Named moves, each a turn or a mirror, and the order they were made in; the first pair answered
k_730:
[  0  17  -6  15   7 -10   6   9   4]  ->  [ 0 19 -7 14  1 -8  8  6  5]
[ 10 -13  20 -12  -4  23  -8 -16   3]  ->  [ 12 -24  12  -5   6  15 -15 -18  -7]
[-15   6 -18 -10  10   1  21   4  -8]  ->  [-14   6 -18  -7  11   2  20   7  -3]
[ -5  17  -4   3 -12  -4  12   6  11]  ->  [  3   1 -16  10   0 -23   4   3  -5]
k_880:
[ 2  5 19 -3 -5  8  0 -2 10]  ->  [-6 -9 20 -2 -1 10  3  0 11]
[  5   5  -2   5  -1 -10   6  -1   4]  ->  [ 8  2 -2 -1  1  1  0 -9 -5]
[ 1 10 -6  0 -7  0  5  0  4]  ->  [-2 -2 -5 -4  2 12 -1 -5 -1]
k_962:
[ -2   2  -8 -10  -3   4   2  15  -4]  ->  [-2  4 -8 -9 -4  2  2 11 -2]
[ 12  17   0  -7 -10   1  -9  -8  -3]  ->  [13 15  1 -7 -9  3 -9 -8 -4]
[-27 -11  17   6   5  18  21   8  15]  ->  [-26 -16   7  -2  10  25  16  -2   8]
k_817:
[-21  -4 -11  -1  12  14   4   4  -2]  ->  [-18  -4 -16  -2  13  16   3  -1  -7]
[  8   2  27   8   1 -26  -8  13   6]  ->  [  6   4  18  10   1 -31  -4  14   1]
[  3   8   2  -3 -14  -2   7   8  11]  ->  [  5  11  -6  -1 -13  -7   3   5   4]
[-20 -25   1   9  11  -1  19  14   9]  ->  [-16 -20 -25   9  14 -10  16   5  -9]
Then:
Between the rows of a pair lie 2 to 3 moves.
[  8   5  30   2  -3   7   4 -19  16]  ->  [  0  -2 -25   4  13  -2   9 -21 -16]	k_817, k_817, k_962
[ -6   7  27 -19   4  34  -7 -15   6]  ->  [-25  -6   3 -18  17  36   5 -12   1]	k_817, k_962
[  0   7 -23 -16  -6  41 -10 -28  -4]  ->  [-29  -1 -11 -10  -3  45  12  -6  15]	k_817, k_817, k_962
[  6 -14  26  13  10 -15  -9   8   9]  ->  [  0  11  -6  20  -7 -28   5  18   4]	k_817, k_730, k_817
[  6  10  18  -4 -11  -5   2  -1  13]  ->  [  9   2  -3   6  -3 -21   1   4   3]	k_817, k_730
[  0 -19  -5   6  20  -5  -8 -10 -10]  ->  [-10  16 -18   4  -3   0   9   6  -2]	k_730, k_817, k_817
[ 15  16  -2  14  -5 -17   0   1   3]  ->  [-12 -11  -6  -1  15  15  10  -4   0]	k_962, k_730, k_880
[ 16   7  35 -16 -13   8 -22  17  20]  ->  [  6 -41   9  -6  21 -15 -22  19  -1]	k_962, k_817, k_730
[ 24 -10  17   0   4 -13 -17  -9   0]  ->  [  8   2   1  14  -2 -32   2  12   6]	k_817, k_817, k_817
[-10  -4  58  -9 -24   5   6   4  40]  ->  [  0  27 -42  15 -22 -49  18  10  -4]	k_817, k_817
[ 16  40 -11 -15 -21  20 -11 -23   1]  ->  [ 23 -22  23  -5  13   5 -29 -30  -1]	k_817, k_730, k_817
[-16  10 -18 -20  -2  26  10  -6   0]  ->  [-17 -19   9 -18  11  29   2  -5  11]	k_730, k_817, k_817
[ 23  -3   8  -5   9   2 -24 -28 -10]  ->  [  3  22  32   5 -13   0   1   3  20]	k_730, k_962, k_817
[ -9 -14  29  10   0 -13   6  17  16]  ->  [ -4  31   7  -4 -21   6   9  11  10]	k_817, k_817, k_730
[ -1 -16 -10  19   0 -45 -11  20  -7]  ->  [-21  21  15 -10 -31  15   7  16  22]	k_962, k_730
